One turn sends every row of this set to another row. A few are shown first. Where does it send the rows asked after them?
k_208: [ 12 -28  21 -10  13  16  15  -8 -28  -2 -34 -15  -5   3  26   7]
k_28: [ 38 -31  10  -6  18   6  21  -8 -26  17 -27 -12  21  -7  44   6]
k_522: [ 31 -17   1  55   3 -30 -12 -13  15  27  20 -41  42   1   6  31]
k_368: [  5 -16   2  39   5 -27 -39 -12  17 -17  -5 -44  17  14  20  43]
k_81: [ 31 -21   1  58   3 -21 -15 -14  12  24  25 -52  39   2   8  29]
k_860: [  4  -7   0  52  -4 -10  -2  -4  14   6  16 -41 -11  17 -22  33]
k_145: [  7  -5  -3  50   1 -10  -5  -1  19   8  16 -36  -4  21 -24  24]
k_862: [ 27 -21   1  55   1 -26 -11 -20  14  31  23 -48  35  -3  11  34]
k_462: [ 39 -31  16  -4  12  -2  15 -10 -25  10 -32 -12  16 -10  44  -3]
k_850: [ -1  -9   1  46  -3   1  -7  -3  13   5  15 -40  -6  22 -27  26]
k_197: [  3  -9  -3  50   0  -6  -4  -7  20  11  19 -40 -11  17 -19  28]
k_513: [ 35 -27   8   0  16  20  35  -3 -25  24 -18 -12   5  -1  23  -3]
k_148: [ 18 -23   6  -6  19  27  14   2 -18   2 -27  -6  -7   0  28  -1]
k_410: [ 17 -19  -2  -5  11  23  14  -2 -23  -8 -39 -19  -4   8  34   5]
k_53: [ 39 -29   0   3  12   9  13  -9 -28  13 -31 -26  34  -8  51   8]
k_798: [  0  -7  -2  53   0 -11  -3  -3  18   4  21 -38  -8  18 -17  25]
k_837: [ 28 -18   3  58  -3 -27  -6 -15   9  27  24 -47  35  -3   4  37]
k_103: [ 28 -32  19   3  12  23  34  -8 -31  26 -12 -22   7  -3  13  -4]
k_167: [ 26 -25  12  -6  11   9  21  -2 -23   0 -32  -9 -10   1  26  -7]
k_350: [ 26 -20   0  59   1 -29  -9 -14  13  25  26 -44  36  -1   9  31]
k_75: [  7 -10  -2  52   1  -2  -9  -1  17   3  18 -45  -7  22 -20  24]
k_951: [ 32 -32   8  -6  20  12   7  -7 -21  10 -26  -8  22 -13  50   5]
k_526: [ 42 -29  12   5  11  10  33  -4 -26  24 -18 -14   7  -7  23 -13]
k_620: [ 32 -36  24  -4  14   5  15 -16 -31  17 -25 -22  28 -12  42   9]
k_646: [ 37   6  -6  16  -1  27  21 -15 -15   6  33 -23   1   2  35  40]
k_404: [ -1 -15   7  34   1 -27 -38 -14  12 -16  -8 -38  22  11  17  47]
k_881: [ 39   4  -4  12   1  14   9 -20 -16   0  24 -22  15  -4  53  48]
k_477: [ 26  10  -5   7  -1  22   9 -16 -13 -12  20 -18  -6   6  43  49]
k_988: [ 28 -22   5  54  -2 -19 -12 -17   6  28  25 -48  46   0   4  31]
k_664: [  1 -12   2  40   3 -36 -31 -13  17 -14  -3 -36  16  10  22  45]
k_892: [ 36 -29   6   4  17  27  27  -3 -21  28  -9 -12  13 -10  26  -8]
k_975: [  1 -14   2  37   2 -31 -34 -15  20 -10  -6 -38   9  10  20  47]
k_304: [ 22 -25   9 -10  17  15  21  -2 -22   3 -33  -8  -3   4  33   5]
k_602: [ 36 -24  -4  11  10  32  36  -1 -26  25 -15 -26   8   1  19  -7]
k_556: [  3 -13   4  40  -2 -35 -31 -14  14 -12  -6 -39  14   8  18  51]
k_852: [  3  -9   2  37   4 -34 -34 -10  20 -15  -8 -34  17  14  15  44]

k_513 goes to k_304
k_167 goes to k_462
Now find these:
k_148 goes to k_951
k_975 goes to k_862
k_404 goes to k_988
k_350 goes to k_798
k_522 goes to k_145
k_602 goes to k_410
k_556 goes to k_837
k_81 goes to k_75
k_103 goes to k_208
k_881 goes to k_646

One turn sends every row of this set to another row. A few are shown first. Where does it send the rows asked after them?
k_472: [  7  -3  24  -2  18  11  21  -7 -35  20 -28 -30 -38 -26]
k_205: [  9 -18   9  -4   4   9  34  -8 -28   9 -33 -26 -31 -32]
k_261: [-34  -4   0   2 -24  -2  36 -26   3  47  26   0  -7 -42]
k_791: [-10  -2  16 -39  28 -25  -6 -13   3  29  24   2  -1 -34]
k_418: [-26  -2  18   0 -28  15  53 -24   7  32  21  -4 -11 -44]
k_266: [  9  -6  36 -24 -14 -19   5  12 -40  10   4  -1 -15 -35]
k_285: [ 19 -27  19   9   4  31  20 -21   1  11 -21 -42 -17 -25]
k_177: [ 13  -9  20  15  22  32   7 -17  -7  23 -19 -41 -27 -22]
k_592: [ -6 -11  22 -30  28 -35  -3 -12   5  25  19 -20  -1 -21]
k_367: [ 18  16 -18 -27 -24   8  -9 -36  -4  11  28   3 -17 -44]
k_992: [ -5 -12 -17 -22  28 -10 -19 -15  -1  20  25  -8 -12 -11]
k_893: [-22   5  23 -16 -31  25  35 -43  -1  36  24 -18 -28 -23]
k_247: [-38  -3   9   2 -27   7  36 -17  22  30  16   4 -12 -38]
k_859: [-10  -6  -5 -33  27  -1 -19 -15  -5  37  34  -5 -28 -21]
k_318: [ 23   9  24  -4 -12  14  13 -58 -10   3  25 -35 -18 -46]
k_311: [-11  -8  29 -31  27 -18  -9  -6   7  46  29 -15 -11 -27]
k_576: [ -9  -6   4 -34  25  -1 -21 -17   7  22  33   1  -1 -18]
k_202: [-36   2  11   5 -27  19  38 -17   2  50  12   0 -18 -30]
k_541: [ 29 -17  23   7  13  24  14 -20 -17   6 -19 -32 -21 -10]
k_37: [-29   2  15 -27 -36  16  32 -39   7  11  29 -11 -26 -25]
k_337: [  4  -1  23  13   1   0  33 -19 -27   9 -30 -23 -40 -36]
k_373: [ -7  -8  45  -9 -24  -8   5  -3  -3  38  11  -7  27 -37]
k_465: [ 34 -11   3  16   7  17 -15 -35  16  21  22 -10 -16 -44]
k_674: [ 22 -14  18  11  20   5  28  -9 -23  14 -31 -19 -25 -26]
k_184: [  2   6  32 -12 -28 -14   2   6  10  30  14  -3  23 -48]
k_754: [  8 -13  26  25  -5  33   9 -20  -5   6 -16 -34 -24 -13]
k_714: [  2 -20  27 -28  30 -25 -12 -11   6  32  10 -15 -11 -44]
k_562: [ 42   3  -8  14   2  12 -16 -21  10  11  18 -17  -7 -36]
k_517: [ 32  10  14  -7 -30  19  15 -43  -3   5  21 -37  -5 -46]
k_712: [-23   0  10 -12 -35  34  41 -31  -2  18  31  -8 -19 -27]
k_171: [-13  -1  10  23 -18   8  14  17 -29  20  -2   4   5 -41]
k_212: [ 24   8  28 -18 -13 -26   5  12 -32   7   0 -13  -5 -35]
k_585: [ 11   6 -22 -17 -13  11  -4 -51 -19  19  24   5 -22 -45]
k_107: [-27  -6  14 -22 -37  16  23 -41  -6  29  41 -18 -11 -18]
k_782: [ -2 -22  -2 -31  23   4 -32  -8  -9  18  19  -7 -21 -22]
k_744: [  1   7   1  12 -32   4  24  15 -25  19  -4  -3   8 -48]

k_714 goes to k_754
k_791 goes to k_541
Now find these:
k_202 goes to k_859
k_247 goes to k_992
k_744 goes to k_367
k_373 goes to k_465

One turn sends every row of this set to another row. A few are shown first. Where does it send the rows asked after them?
k_213: [ 16  11 -25 -41  24  19  -7 -12 -11 -12   6 -21  29  -1]
k_559: [ 25  17  10   1  36  -1  10  -5   8  22   0  29 -25   1]
k_621: [ -8  26 -11 -52  -3   3  -2  13   8   5  11 -10 -27  31]
k_381: [ 19  -2   1   1  34  -6 -19 -10  27  13  34  -4 -17  27]
k_786: [ 10 -15   6  24  24 -12 -11 -15   7  -8  17  18  23  -5]
k_229: [ -9 -23  16  -1   2   0 -29  -4 -23  20   2 -23   3   2]
k_764: [ 21  24  11 -12  38  -7  25 -25  -2  23   4  20  -6 -11]
k_487: [ 10 -17  -4  25  12 -13  -3 -12   3   1  11  17  29  -8]
k_817: [ 44  14 -30 -34  -4  -2  20   5  17   8  -2  28  -3   9]
k_566: [ -5  20  -9 -51  -6   8  -3   7   2 -25   2  -8 -18  11]
k_293: [-11 -15   7   0 -17 -17 -11  -3 -34  33  -1  -5  10   2]
k_930: [  3 -23 -24   1 -30  -5  -3  10   5   9   7 -26 -35  17]
k_308: [ 39  21 -30 -44   2  -3  22   3   1   8  -4  24   9  10]
k_515: [  9 -19 -26  -1 -33  -7 -10  10   4 -10  12 -22 -29  19]
k_583: [ 10  -1 -16 -14 -21 -13  25 -22  -2  53  17 -23  -8   2]

k_583 goes to k_213
k_566 goes to k_559
Now find these:
k_515 goes to k_817
k_764 goes to k_229
k_308 goes to k_786

One turn sends every row of this set to another row. A few are shown first. Where does it send the rows asked after them?
k_160: [  4   0 -46   5 -10  12 -10  23   1  27  18  15  20  20 -29]
k_138: [-20 -19 -61  -8 -10  31  19  12 -66  49 -11   1   5   2   8]
k_25: [ -4 -23 -50  -8   2  13 -39   8 -34   5 -43  41   2  -3   5]
k_793: [ -9   7 -57   1  -6  35  16   8   5  49  -2  -4   1  -6 -11]
k_857: [-27  -1 -59  10  -8  23  24  -2  -9  52 -31  -6  -4  -3  -5]
k_944: [-13 -39 -42 -17 -14   5  23  21 -55  49 -16  48 -20  21   1]
k_927: [-27 -47 -49 -24 -27 -21   9  44 -21  57 -16  -1 -10  10  13]
k_742: [ 24 -25 -46  12  -8  -2  29  -4 -36  40   0  21   5   0 -20]
k_351: [-10 -32 -42  10 -30   0  22  34  -2  70  12  32   5  -2 -17]
k_30: [  0 -19 -81  25 -18  -4 -44  27 -13  35 -34  31  -1 -11  10]
k_519: [-21 -33 -68  -2 -26  -4 -36  62 -10  32 -38  38 -15 -12   0]
k_284: [-20 -25 -69   4 -13  -9  29  55 -16  38  12   2  11 -18  13]
k_356: [ -8  -1 -56   8 -27 -15 -14  45 -18  41 -24  58   6 -16  28]
k_589: [-23 -40 -63   9  -3 -17 -27  -9 -36  49 -43   4 -11   2  10]
k_91: [-10 -26 -62   0  -3  38  -4  39 -41  10 -23  58  -2  11  15]
k_666: [ -2 -28 -53 -19  -8   2  36  17  11  33  -8  -7  -5 -16   9]
k_24: [-10  -6 -47   8   5  32   6   1 -24  24   4  -6  10  16 -20]
k_43: [-11 -21 -45   2 -18   1   4 -10 -74  38 -11  30  -7  16   7]
k_273: [-18 -21 -65   7 -27 -27  40  22 -41  11 -23   1   7  -4   1]
k_361: [-46   2 -63  10  -2   2   5  -7 -20  12 -30  -3  -8   1   8]
k_244: [-34 -42 -70   1  14  28 -23  37 -45  32 -29  31 -19  11 -18]
k_387: [ -3  17 -68   2   2  19 -32  21 -43  12 -12  30  13   3   3]
k_950: [ -2   2 -36 -10   7  11 -18  11 -14  20 -30   1  13  39 -11]
k_223: [ -1 -10 -43  -3   4  11  -9  39   3 -11  -2  25  24   8 -16]
k_263: [-29 -27 -46  -2 -26 -18   9  57 -26  21 -16  20  26   7 -34]
k_498: [-14 -48 -34  10 -18   5 -29  24 -52  56 -32   9 -17  -9   7]
k_310: [-19 -13 -42   3 -21  -1  33  13  -8  55  -8 -22  -7  -1  -3]
k_139: [-11 -34 -57 -10 -14 -27  44  25   3  25 -25   9  -2 -11   9]
k_8: [-11 -11 -58 -15 -11 -31 -41  50  -2  19 -17  26  -2  12   9]
k_539: [-12 -27 -52   7 -13  19 -10  33  35  31 -16  36  -9   0  -3]
k_371: [ -9 -11 -58   3 -40 -36   2  16 -35  43 -32  40   8   4  29]
k_520: [ 14 -35 -46 -16 -11 -17  10  32  11  14  10  16  14   8 -12]
k_818: [ -8 -55 -57   7   3  15  -7  15 -55  42 -27  10 -24  29  -8]
k_558: [ -6 -19 -47  -8 -23 -22  18  51  19  23  -7   8   7 -12   2]
k_561: [-22  -1 -55  22  -2  26 -15  13 -13  24  -5  21  22  24 -35]
k_955: [-24 -46 -68  11  -6 -19 -15  43 -20  52  -1  34 -37  14  -2]
k_316: [-28 -29 -61   7 -44 -14   7  45 -43  65  -5  24 -26   4   3]
k_897: [ -6 -12 -46   8 -26   1 -12  45 -47   9 -16  52 -25   6  25]
k_209: [-56  -7 -42   3   0   7 -23  28  -8  22 -23  20  13  14 -26]
k_132: [-14 -20 -28   2 -34 -19 -25  25 -33  42 -31  36 -15  -3  35]
k_737: [-19 -15 -65  -4 -23   6   3  60 -43  22 -19  65  -2  13  -1]
k_987: [ -4 -34 -55   3  -8 -23   3  42   0  -2   0  37  25  15 -20]
k_116: [ -5 -38 -53  17 -11  22 -20  47 -66  26 -18  26 -25   0  -3]
k_746: [ 21 -17 -57   7   8  15   0  -7   1   5 -28  23  -7   4  -4]
k_729: [ -8 -30 -48  14 -21 -37 -17  20 -30  74 -28  13 -17   3   7]
k_73: [-10  19 -50   0  11 -10  23  13 -34  43  -3  -3  -6   6   0]
k_649: [-10 -40 -54  -8 -14  12 -14  54   6  14 -18   4  34  15   3]
k_488: [ 11 -15 -57  -4 -21  20  -3   4 -47  32 -48  47  16  -3  15]

k_73 goes to k_950
k_160 goes to k_520
Now find these:
k_371 goes to k_589
k_223 goes to k_558
k_91 goes to k_356
k_361 goes to k_209
k_742 goes to k_746
k_139 goes to k_857
k_927 goes to k_138
k_43 goes to k_25
k_116 goes to k_897
k_488 goes to k_30

